(in the rows, 128 means zero)
M: a few groups of rows, each row roughly a mix of its group's hidden directions:
M (124 x 10):
[[152 117 156 131  99  79 101 186 124 100]
 [164 128 130  77 152 170  88 125 170 129]
 [119 102  99  60 124  96 145 162 157 137]
 [118  83 176 117 112 133 105 188 136 104]
 [ 92  88 170 125  91  76 105 136 112 130]
 [111 131 115 127 148 192  72 101 152 144]
 [106 147 163  94 114 123 104 149 106 197]
 [159 121 133  92  69 122 129 115 163 177]
 [ 62 128 150 106 135 127  95 107 158 171]
 [148 147 122 171  71  91 176 124 135 133]
 [ 84 127 149 138  83 116 123 165 181 155]
 [128 161 145 128 182 141 185 154 164 126]
 [155 126 121 119 149 163  99 108  60 163]
 [ 80 135 181  98 130 152  89 108 154 148]
 [178 127 117 121 126  75 140 189 142 124]
 [174 151 172  92 133 103 164 131 112 167]
 [142 174  74  96 168 138 153 128 133 160]
 [112 136  88 136 116 118 116  82 173 184]
 [134 128  89  99 124  60 149 151 165 146]
 [140 126  59  84 149 169 125 135 112 150]
 [ 61 124 114  96 147 115 104  89 163 132]
 [140 114 176 129 153 146 109 169 121 191]
 [175 140  79 122 110  90  79 130 135 102]
 [132 132 129 106 146 133 150 123 110  39]
 [194 118 112 143 146 108 159 152  93  92]
 [113 123 138  91  83 135  90  73  92 116]
 [124 115 115 140 115 166 138 214 138 133]
 [110 109 150 175 117 180  76 136 136 154]
 [158 158 108 161 151 151  67 111 133  93]
 [149 120 105  96 159 188 175 146 139 110]
 [113 139 116 145 183  88  72 116 147 103]
 [137 117 123 136 120  76  86 137  91  70]
 [ 93 188 127 133 129 133 149 102 163  80]
 [144 107 168 175 128 105 131  96 122  69]
 [188 150 168  93 160 142 137 140 106 156]
 [153  86 147 107 105 111 131 145 130  55]
 [144 162 107 129 158 163 164 192 120 116]
 [163  95 104 100 157  84 152  98 130  86]
 [185 182 135  96 157 117 140  96 147 126]
 [110  90 136 112 165 156 125  95 107 191]
 [134 142 202 109 143 140 143  89 105  97]
 [132 143 137 193  75 136 138 148  96 103]
 [118 123 137 121 162 192 140  65 131 122]
 [ 72  97  98 147 130 147  79 122 142  93]
 [112 159  79  86 138 114 145 120 168 172]
 [183  97 158  93 175  99 131 136 111 139]
 [113 144 119  86 128  69 145  86 160 101]
 [144 152  78 151  94  74 124  94 103 124]
 [102  96 141 182 103 158  74 145 123 135]
 [144 146 169 180 139  78 149  97 150 115]
 [136 130 134 129  51 136 185 137 112 136]
 [109 137 147  82 141  88 103  79 169 110]
 [116 142 118 162 179 144 122 127  98  63]
 [150 158 151  68 149 100 146  89 162 125]
 [106  80 142  86 128 156 102 120 139  71]
 [116 136 112 163 158 175  88 149  94 167]
 [129 163  99 164 102  97 103 102 150  74]
 [186 165  95 164 135 130 141 150  85 120]
 [142 126  61 157 133 173 156 112 103 106]
 [119 119 124 133 171 180  60 136 116 123]
 [181  92 131 137 156 136 143 173  83 108]
 [116 146  73 105 164 163 146 152 151  88]
 [141 120 186 164 121  80 122 133 128 177]
 [112 106 104 162  95  93 140 101 112 189]
 [108 160 131 168  87 145 115  84 123  78]
 [169 130  78 150 154  76 120 133 142  93]
 [135 146 178 133 136 142 147 198 150 152]
 [ 86 110 108 122 108  83 167 107 124 179]
 [126 109 158 137 150 134 139 209 158 140]
 [ 95 124 100 159 123 107 171 189 109 147]
 [215 113 135 124 122 154 123 159 121 130]
 [149 121 142  96 133 153 125  99 190  77]
 [152 145 128 121 166  94 159  83 125  72]
 [127  84 101 164 101 123  98  84 157 163]
 [ 77 119 147 110 131 170 150 158 137 183]
 [ 92 136 196 136  98 106 118 114 132  85]
 [118 164 147  95  54 122 121 132 124  94]
 [ 92 123 143 139  77  98 113 105 144 187]
 [ 75 120 144  99  95 177 126 133 123 175]
 [131 146  75 133 105  92 140  95 132  70]
 [106 106 136 117 171 155  61 146  95 129]
 [109 129 115 143 112 139  93  43 131 128]
 [120  62 149 135  92  86 112 110 152 106]
 [ 80 130  99 152  94 157 112  82 139 167]
 [109 153 188 179 105 111 115 122 141 164]
 [165 156 163 118 160 165 123 131 120 188]
 [137 101 106 177  85 155 166 167 118 110]
 [100 116 111 127 164 194 154  88 148 134]
 [104 158 162 118 118  76 133 126 164 181]
 [154  90  53  95 144 126 139 126 145 138]
 [ 79 139 171  94 125 173 106 148 157 146]
 [115 158 139 136 144 137 180 189 168 137]
 [111  85 140 143  80 115 115 118 112  64]
 [144 110 135  99 157 133  75 124 130  61]
 [139 139 147  90 138 112 103  81 181  88]
 [151  75 125 190 112 135 135 166 147 108]
 [140  89  74 156 141 168  93 135 149 157]
 [165 113 124 186 128 103 150 145  72 117]
 [129 134 163 141  71 123  93 162 157 170]
 [109 127 133 130 139 110 187  99  78  84]
 [136 170 100 114 103  69 118 133 105 174]
 [130 183 179 134 116 143 177 103 123 105]
 [147 172 101  86 157  93 176 112 119 137]
 [182  99 119 162 171  96 102 152 137 105]
 [168 187  95 146 160 102 155 104 138 130]
 [186 161 120 116 137  81 149 137  87 107]
 [ 91 197 117 136 128 131 144  96 173 120]
 [121 107  71 115 108 124 185 120 123 172]
 [160  83  86 170 130 158 107  90 114 121]
 [176 196 126 156 137 137 144 112 132 163]
 [186 175 128 101 145 118 105  99 137  88]
 [126 119 125 173 140 165  72 158  87 143]
 [154 100 128  89 158 154 115 143 128  59]
 [ 89 130 143  87  71 162 108 100 107 142]
 [ 83 154 103 109 153 179 142 146 144  84]
 [125 135  91  79 142 183 125 160  92 112]
 [100 127 137 170 156 165 195 122 143 138]
 [ 84 148 169 110 114 175 173 148 149 128]
 [ 95 103 151 117 111 177 138 175 165  98]
 [108 126 202 134 118 105 157 113  84 128]
 [144 130 133 126 138 113 183 192 100  95]
 [208 112 113 141 152 109 134 157 106 112]
 [168 137 152 133 110 126  87 193 136 161]
 [ 62 158 136 159 102 169 119 151 134 110]]

which group is each row in? (one row of each group first):
[136 143 156 128 152 169 124 141 111 204]	A
[141 111  98 168 104  92 161  83  87 136]	F
[129 117 161 122 194  81 147 128 102 157]	Z
[163 104 103  91 161 147 139 151  79  91]	L

[112 179 129 118 149 167 178  85 137 146]	Z
[ 75 119  75 101 152 132 152 103 145 162]	F
[ 99 148 141  75 136  64 151 153 120 123]	Z
[135  97 204 124 110 157 110 139 143 161]	A
[134 196  91  99 136 122 142 127 142 175]	Z
[ 87 125  99  91 139 161 130  66 149 145]	F
[114 124 184 184  99 145  97 109 109 110]	L
[104 136 121  76  96 137 157  67 153 127]	F
[123 179  99  77 158 160 125 109  95 145]	L
[121 136 128 125 136  59  79 125  83 111]	A
[ 90 115 162 108  99  86 120  90 154  86]	L
[123 128 124  73 183 155 150 149  99 160]	A
